Each row is where one point has got to under a steady rotation. How many steps took it there?
The counts run from 0 to 414.
[126 157 154 148 131 120 141 153 139 112 161 139 144 112 156 117 161 116
 119 137 152 116 104 117 129 187 118 133 187  73 116  97 151 142  85  76
 134 113  82 152 100 126 136 129 127  99  89 137 138 122 121 101 132 149
 198 130 146 131 123 172  90 131 116 126 145  81  97  83  85 105 105 156
 101 109 111  84 127 152 154  96  93 114 134 104] -> 340
[123 154 171 111 151 113  94 120 128  93 166 172 110 117 126 159 122 130
 130 117 111 137 113 107 112 152 132 117 173  83 143 138 189 148  98 192
 148  95 137 156 147 112 143  89 120 131 128 114 120  87 158 160 161 111
 140 108 130 130 125 175 109 117 142 114  87 180 111  76 167 137 145 114
 142  95 163  89 109 154 143 126 131 128 155 111] -> 228
[137 163 133 134 166 162 136 172  87 133 143 153 180 115 136 138 121 135
 136 181  95 124 128 125 126 161  97 195 139 112 123 165 134 159 114  55
 139 140  70 171 148 101 118 123 127 137 117 120 187 136 119 120 117 150
 164 146  98 110 120 105  80 145 144 113 134 100 137 137 123 133 103 115
  95 107 123 121 119 122 129 133  82 103 134 176] -> 139
[ 71 167 126  75 138 155 159  92 147 121 136 140 159 131 121 118 148 158
 101 193 162 142 113 109 152 124 136 146 108  76  98 126 144 151 128  98
 126 133  85 140 126 100 146 138 111 117 124 159 140  85 149  79 168 113
 147 129  87 103 136 112 153 160 130  88 123 156 142 174  82 120 116 121
  93 118 128 146 102  97 152 135  84  95 143 139] -> 214
[ 82 163 134  79 131 168 104 100 180  82 150 141  97 126 137 123 142 152
 108 154 133 157 127 108  96 148 157 107 165  74 144  64 161 120  78 152
 140 110 138 142 169 101 147  87 127 130 129 133 135  81 187 132 161  95
 139  93 139 110 147 117 148 149 147 114 136 157 117 132 111 128 126 131
 128  88 176 139 106 127 154 127 105 125 132 110] -> 291
[113 149 120  85 143 147 119 119 159  96 136 153 133 106 159 136 169 136
 106 169 119 167 107 127 124 149 152 146 169  76 133  72 168 145  76 122
 154 148 123 105 116 103 132 122 104 120 128 146 131  68 132 123 123  77
 151 119 103  99 140 151 118 133 134 144 114 142 103 123  88 113 107 117
 106  86 183 111 142 139 169 105  68  92 154 111] -> 150
[177 166 120 167 154  86 119 160  78 121 141 146 157  88 140 142 131  80
 142 121 121 142 104 144 111 177 111 165 163 118 129 132 138 146 129  66
 166 108  39 134 138 101 125 150 152 124 129  98 175 142 121  89  93 122
 152 147 133 130  87 116 109 134 141 127 134 116 113  96 109 118 129 140
 107 102  88 102 150 178 129 125 123  91 150 166] -> 198
[ 85 162 117 112 183 175 141 162 171 126 112 125 110 148 109 126 132 134
 143 142 121 116 124  89  88 139 130 136 130 103 146  92 145 183  99 115
 143 112 152 137 187 152 191  98 153 124 103 125 134 125 164 143 108 204
 132 110 150 114 156 117 102 153 115  80 183 112 108 120 147 117  92 129
 139  92 132 139 167 120 119 151 131 129 119 142] -> 182
[107 180 140 104 160 133 123 116 101  98 114 138 151 122 117 110 126 132
 124 190 159 143  90 123 130 111 126 121  98 113 103 144 143 156 150 116
 136 120  45 150 153  96 144 146 129 127 114 125 151  64 166 114 163  96
 118 159 110 148 113  92 154 129 156  97  87 175 161 135 130 103 130  78
 112 130 135 148 102 108 140 162  90  98 159 128] -> 271
[144 193 132 124 158 115 114 143 140  93 141 119 120  87 150 151 122  97
 146 124 146 153 105 131 102 131 144 106 138 111 107  61 172 179  76 128
 155  99  80 133 116 134 179 124 120 110 109 119 108  92 165 117 120 108
 119 146 175 136 119 109 164 104 126 100 126 143 116  94 139 110 110  83
 131  93 160 115 154 190 137 152 147 100 144 121] -> 68
[106 173 161 106 157 186 105 147 162  98 158 124 133 115 142 145 145 157
 106 155 157 132 105  93 107 158 120 105 175  90 133  57 150 123  78 125
 131 131 133 163 148 123 173 120 115 104  81 144 122 121 180 118 128 119
 159 123 137 151 124 138 145 119 141 124 128 145 133  91 121  89  95 126
 102  98 192 137 118 155 152 117  80 116 128 113] -> 345
[135 140 143 110 161  90 139 151 136 144 194 168 145 129 101 185 116 104
 152 116 131 104 130 128 143 188 122 152 157  81 115 170 144 163 129 120
 152  98 141 170 124 108 114  99 137 115 155 107 123 153 105 112 130 158
 155  95 104  80 112 135 110 152 113 116 140 143 112 123 170 138 139 174
 111 121  84  96  99 175 137 109 151 114 138 171] -> 361
[ 64 139 127  77 158 150 161 114 176 149 157 153 148 160 110 133 162 159
 105 160 172 107 110  88 163 159 123 127 134  63 107 126 127 128 150  99
 134 138 129 153 145 111 137 139 131  97 125 153 133 131 138  79 145 155
 168  98  87  93 142 130 133 173 123 109 149 156 130 155 104 107 110 180
  84 126 109 146 102 104 151 111  93 113 126 138] -> 159
[103 155 170 120 152 103 155 142 131 134 179 176 156 145 102 150 128 131
 129 145 170  82 106 113 161 166  99 137 148  68 101 195 137 145 153 120
 122 106  99 194 130 111 113 127 133 111 115 127 130 132 109 107 151 155
 175 120  90 118 112 153 104 137 123 110  99 154 134 106 150 115 141 158
  99 143  85 102  68 137 142 115 113 116 145 138] -> 221
[ 87 123 119 123 178 137 140 149 184 129 114 152 106 150 109 129 169 123
 124 124 121 112  98  86 118 158 138 142 171  74 159 113 163 170 121 130
 153 134 175 108 158 145 154 126 161 117 121 135 128 109 124 137 120 173
 159  99 112 111 156 181  65 157 114 113 147 113  83  92 120 101 117 166
 126  87 123  99 153 111 153  97 113 118 154 116] -> 41
[ 95 161  94 116 184 144 172 152 159 143  85 129 143 154 109 114 157 118
 131 157 144 118  83  94 117 123 139 151 100 109 128 117 142 204 130  90
 155 131 119 103 153 144 173 152 163 106 103 130 134 112 141  97 115 196
 139 139 123 109 147 114 103 175 104  73 173 108 116 146 113 100 100 137
 118  97  97 128 161 110 131 146 122  99 142 145] -> 320
[129 172 142 143 151  91 110 122  76 139 131 145 141 116 140 149 120 101
 130 105 117 145 119 117  98 158  94 127 150  85 123 156 145 118 165  87
 157  85  43 168 173 109 167 121 133 134 118 100 189 166 153  87 133 150
 127 132 136 164 104 112 131 149 137  96 135 165 135  97 124 157 116 136
 106 113  87 143 148 135 124 144 152 143 109 161] -> 57
[106 136 134 140 207 130 108 157  84 145  86 152 137 156 142 142 154 120
 131 153  82 141 124 124 131 160  84 155 140  89 125 166 167 157 164  95
 143 149  86 153 172 132 141  99 136 132  92 125 183 126 113 143 105 131
 112 141  88 145 146 121  76 134 132 127  97 159 117  91 157 125  94  98
 115 100 127 145 171  98 131 139  89 129 123 132] -> 386
[ 97 167 124 110 143 154 113 122 157 116 138 129 111 143  89 132 126 128
 117 126 149 115 115  78  69 145 132 112 154 107 178 106 132 123 129 122
 147  96 138 133 225 119 169 113 178 136 131 103 159 139 202 121 140 180
 140  90 155 132 126 108 138 163 143  99 181 148 115 127 127 124 133 175
 123  97 116 147 117 129 123 146 144 122 122 154] -> 239
[ 82 156 135  59 131 155 139  90 140 125 181 156 140 131 131 147 122 155
 114 160 133 145 161 131 124 153 128 139 123  66  96 134 135 123 114 109
 138 116  97 180 150  84 122  81 107 132 159 135 154 112 156 106 167 105
 128  91 105  86 132  80 158 167 133 106 135 174 144 173 124 162 119 131
  94 120 135 158  88 120 141 140 121 120 111 161] -> 354
[107 155 146 119 136  87 112 124 153  80 168 156  85 123 117 135 132 110
 135 109 140 127 109 123  94 156 149  97 178  76 145 115 174 149  92 189
 150  81 125 134 137 113 122  90 144 126 143 114 115  66 144 157 167 108
 145  99 157 120 126 167 105 119 133 113 100 158  93  80 152 131 160 140
 146  97 134  86 108 158 147 122 142 121 158  94] -> 230
[ 95 182 101  83 141 166 174 126 155 106 145 124 147 113 131 108 126 138
 129 188 154 135 122 125 118 121 153 150  97 107 100  90 138 189  72  80
 135 120  84 139 121 111 152 133 122 113 118 142 136  83 156 102 142 133
 154 133 144  89 143  80 151 152 120  75 171 103 131 179  96 127 112  98
 110 110 134 129 124 122 143 159 113  95 133 146] -> 74
[ 96 151 113 129 152 117 165 143 180 123 135 136 101 142 110 121 129 103
 147 111 142 105 120  98  91 151 145 126 144  85 139 107 152 186  99 124
 148  88 139 117 152 151 162 111 174 113 117 121 125 120 141 124 130 202
 150 102 172 103 148 139  92 158  96  72 178  94  79 111 126 126 124 162
 133  95  91  97 153 136 132 130 167 130 138 125] -> 179
[ 70 158 122  76 142 139 146 101 176 112 168 140 108 151 129 126 142 138
 116 156 184 119 147 139 141 160 137  93 129  71  75  93 134 131 123 112
 123 119  89 175 137 100 106  81 131  95 128 152 125  98 130 121 156  96
 141 101 135  88 145  72 175 152 125 119 118 161 125 160 135 113 110 148
 103 135 124 174  87 135 155 127  97 101 129 121] -> 351
[171 168 150 159 172 109  94 189 104  96 162 160 151 101 130 156 140  96
 140 145 129 126  99 135 129 181 106 142 186 116 138 127 146 150 116 102
 147 126  84 152 132 109 105 136 137 112 114 112 136 116 113 134  99  97
 162 142 115 140  85 139 102 108 153 153  90 130 124  81 144  82 126 126
 110 111 141  96 114 188 147 103  79  85 163 136] -> 144
[128 173  85 123 151  87 129 112 143 108 111 132 118 100 114 139 145  78
 144 111 132 157  79 112  90 119 167 132 130 123 151  94 162 185 117 132
 192  90 105  71 148 123 178 157 157 129 150 103 132  90 165  97 127 134
 119 132 146 124 121 130 137 152 127  86 150 146 103 118 109 129 143 126
 134  77 104 101 166 157 131 144 178  97 160 152] -> 315
[103 167 103 135 188 122 121 155 133 104 107 126  95 156 102 115 124  97
 152 136 153 115 139 148  95 147 120  97 110 117 120 114 125 165 152 109
 135 110  64 152 195 126 119  86 181 113 118 102 156  99 144 166 110 127
 104 130 167 127 129  40 140 138 138 106 120 138 119 132 176 107 120 122
 138 117  98 177 133 143 123 162 117 109 133 129] -> 188
[ 95 148 132 110 154  68 101  83 103 133 132 156 102 143 131 148 125 102
 125 104 124 155 125 128 119 147 114  98 137  65 111 166 170 120 186 140
 153  87  65 149 165 104 148  94 136 136 144 108 157 119 148 113 160 109
  94 115 119 139 118 113 143 151 137 103  93 216 124 105 157 161 146 138
 119 119 101 154 127 123 131 151 161 135 126 143] -> 111
[107 163 117 138 140  95 156 142 173 116 139 140  98 131 111 119 127  93
 145  99 151 112 108 108  82 153 145 123 150  93 143 111 156 174 102 130
 154  80 123 124 146 145 159 125 170 117 126 112 129 119 148 120 147 194
 161 107 181 112 139 154  93 155 105  75 171 102  80 101 128 127 137 162
 138  93  79  88 145 148 129 133 178 127 140 127] -> 178
[119 177 120 104 160 114 134 133 169  92 135 126 126 112 129 127 167 118
 113 154 196 134  80 130 136 136 148  90 136 109 101  66 154 161 120 123
 149 124  79 120 122 119 141 163 135  92 116 141 100  79 144 100 121  81
 134 139 125 134 117 104 175 131 138 130 102 163 127 123 112  65 123 121
 106 116 143 127 123 164 164 124  99  78 165 103] -> 209
[137 158 111 131 158 129 111 132  73 128 115 148 153 113 150 130 125 110
 129 155  77 168 138 148  92 143 108 173 125 112 131 151 142 148 127  63
 157 125  47 145 158  87 127 106 132 150 138 107 204 118 140 114 122 109
 118 145 115 119 119  78 106 153 150 106 133 142 126 137 116 168 108  95
 110  95 113 144 159 121 120 155 109 115 122 182] -> 194
[ 82 149 144  96 148 158 130 127 186  91 162 151 101 136 141 125 154 148
 114 153 135 125 134 121 112 169 147 113 182  64 126  73 171 149  68 144
 124 130 142 151 132 124 127  81 119  99 112 149 114  81 134 157 144 112
 165 102 148 100 154 158 102 128 125 135 123 125  91 103 131 105 105 132
 123  99 169 114 121 141 161 101  82 114 137  80] -> 288
[151 156  92 140 162  52 126 127 106 130 128 155 115 115 146 148 147  62
 154 107 107 158 131 170 115 158 127 136 149  98 112 124 157 168 147  94
 177 106  56 114 125 111 116 114 154 119 153 103 159 110 103 103 112 100
 115 131 135 103 118  95 114 147 112 119 126 140  89 112 127 149 128 132
 122  94  80 114 173 166 130 137 158 107 136 153] -> 253
